0: [-0.3 -0.3  0.1  2.8  3.2  2.1 -1.5 -0.4 -0.7 -1.3  3.9  1.2  1.3  0.6
  2.9  0.5]
1: [-0.4  1.3  0.7 -0.2 -0.1 -0.5  0.3 -0.3  1.7  3.2 -3.  -1.8 -0.8 -0.3
 -1.3  0. ]
2: [ 2.4 -0.2 -0.2 -1.9 -0.7  3.9 -1.7  0.2 -0.9  1.3 -2.2 -1.1 -1.8  0.3
 -0.5  0.6]
3: [ 0.2  0.1 -0.1 -1.6 -1.6 -1.3  0.8  0.2  0.3  0.5 -2.  -0.6 -0.7 -0.3
 -1.6 -0.2]
4: [ 1.8 -0.7 -0.5 -1.6 -0.6  2.7 -1.3  0.4 -1.6 -0.8 -0.1  0.2 -1.   0.2
  0.1  0.3]
5: [ 0.5 -0.4 -0.4 -1.8 -2.1 -1.2  1.   0.3 -0.6 -1.1 -1.   0.3 -0.4 -0.4
 -1.3 -0.3]
6: [ 0.5 -0.4 -0.3 -0.8 -0.8  0.1  0.   0.2 -0.7 -0.8  0.1  0.3 -0.3  0.
 -0.2 -0.2]
7: [ 1.2 -0.8 -0.7 -0.5 -0.1  1.5 -0.7  0.2 -1.4 -1.9  1.5  0.9  0.   0.2
  1.   0. ]
8: [-1.9  0.7  0.5  0.8  0.1 -3.2  1.4 -0.2  1.6  0.8 -0.6 -0.3  0.6 -0.5
 -0.7 -0.5]
9: [ 1.8 -1.1 -0.8 -2.1 -1.7  1.5 -0.4  0.4 -1.7 -1.8  0.1  0.7 -0.7  0.
 -0.3  0. ]
10: [ 1.   0.3  0.1 -0.9 -0.2  2.2 -1.   0.1  0.   1.5 -1.7 -1.  -0.8  0.2
 -0.4  0.2]
11: [ 1.  -0.1 -0.3 -1.3 -0.9  1.2 -0.4  0.2 -0.3  0.3 -1.  -0.3 -0.8  0.
 -0.6  0. ]
12: [-0.1  0.3  0.2 -0.4 -0.4 -0.1  0.2  0.   0.4  0.8 -1.2 -0.5 -0.3 -0.1
 -0.7  0.1]
13: [-0.5  0.1  0.1  0.5  0.1 -0.9  0.5  0.   0.4  0.1  0.1  0.   0.2 -0.1
  0.  -0.2]
14: [ 1.1 -1.  -0.6 -0.6 -0.3  1.5 -0.6  0.3 -1.6 -2.   1.4  1.  -0.1  0.1
  0.7  0.1]
15: [-0.8  0.3  0.2  0.5  0.3 -1.4  0.7 -0.1  0.6  0.2  0.2  0.   0.5 -0.1
 -0.1 -0.2]
16: [ 0.4 -0.4 -0.3 -1.7 -2.  -1.1  1.   0.3 -0.5 -0.9 -1.   0.1 -0.4 -0.4
 -1.3 -0.3]
17: [-0.4  0.5  0.2 -0.3 -0.8 -1.7  1.  -0.2  0.8  0.7 -1.2 -0.4  0.  -0.4
 -1.  -0.2]

[-0.4  0.5  0.6  3.3  3.8  2.5 -1.9 -0.5  0.4  1.   2.4 -0.4  0.9  0.6
  2.6  0.7] 0 13 7
[-0.2  0.6  0.4  0.1  0.3  0.2 -0.2 -0.2  0.8  1.8 -1.3 -0.9 -0.4  0.
 -0.6  0.2] 12 17 10
[ 0.9  0.3  0.2 -0.5  0.2  1.7 -1.   0.1  0.   1.4 -1.5 -0.8 -0.9  0.1
 -0.4  0.3] 10 11 12
[-1.7  0.4  0.3  0.8 -0.2 -3.4  1.7 -0.2  1.2  0.2 -0.1  0.   0.9 -0.3
 -0.6 -0.4] 8 15 17
[-0.2  0.1  0.4  2.5  3.   2.5 -1.6 -0.3 -0.1  0.1  2.5  0.3  0.8  0.6
  2.5  0.5] 0 7 14
[-0.7  0.1  0.  -0.4 -1.1 -2.2  1.3  0.   0.4 -0.1 -0.5  0.   0.1 -0.4
 -0.8 -0.5] 17 15 13
[ 1.8 -0.9 -0.6 -1.2 -0.5  2.7 -1.3  0.3 -1.5 -1.2  0.3  0.3 -0.7  0.3
  0.4  0.3] 4 14 9
[-0.5  0.4  0.4  3.3  4.   3.2 -2.1 -0.5  0.1  0.8  2.6  0.3  0.9  0.7
  2.9  0.7] 0 7 14
[-0.1 -0.4  0.   2.4  2.6  2.3 -1.8 -0.3 -0.8 -1.5  3.7  1.2  1.2  0.9
  2.8  0.5] 0 7 14
[ 1.2 -0.2 -0.3 -1.4 -1.   1.4 -0.4  0.2 -0.7 -0.3 -0.7 -0.1 -0.7  0.
 -0.6  0.1] 11 6 4
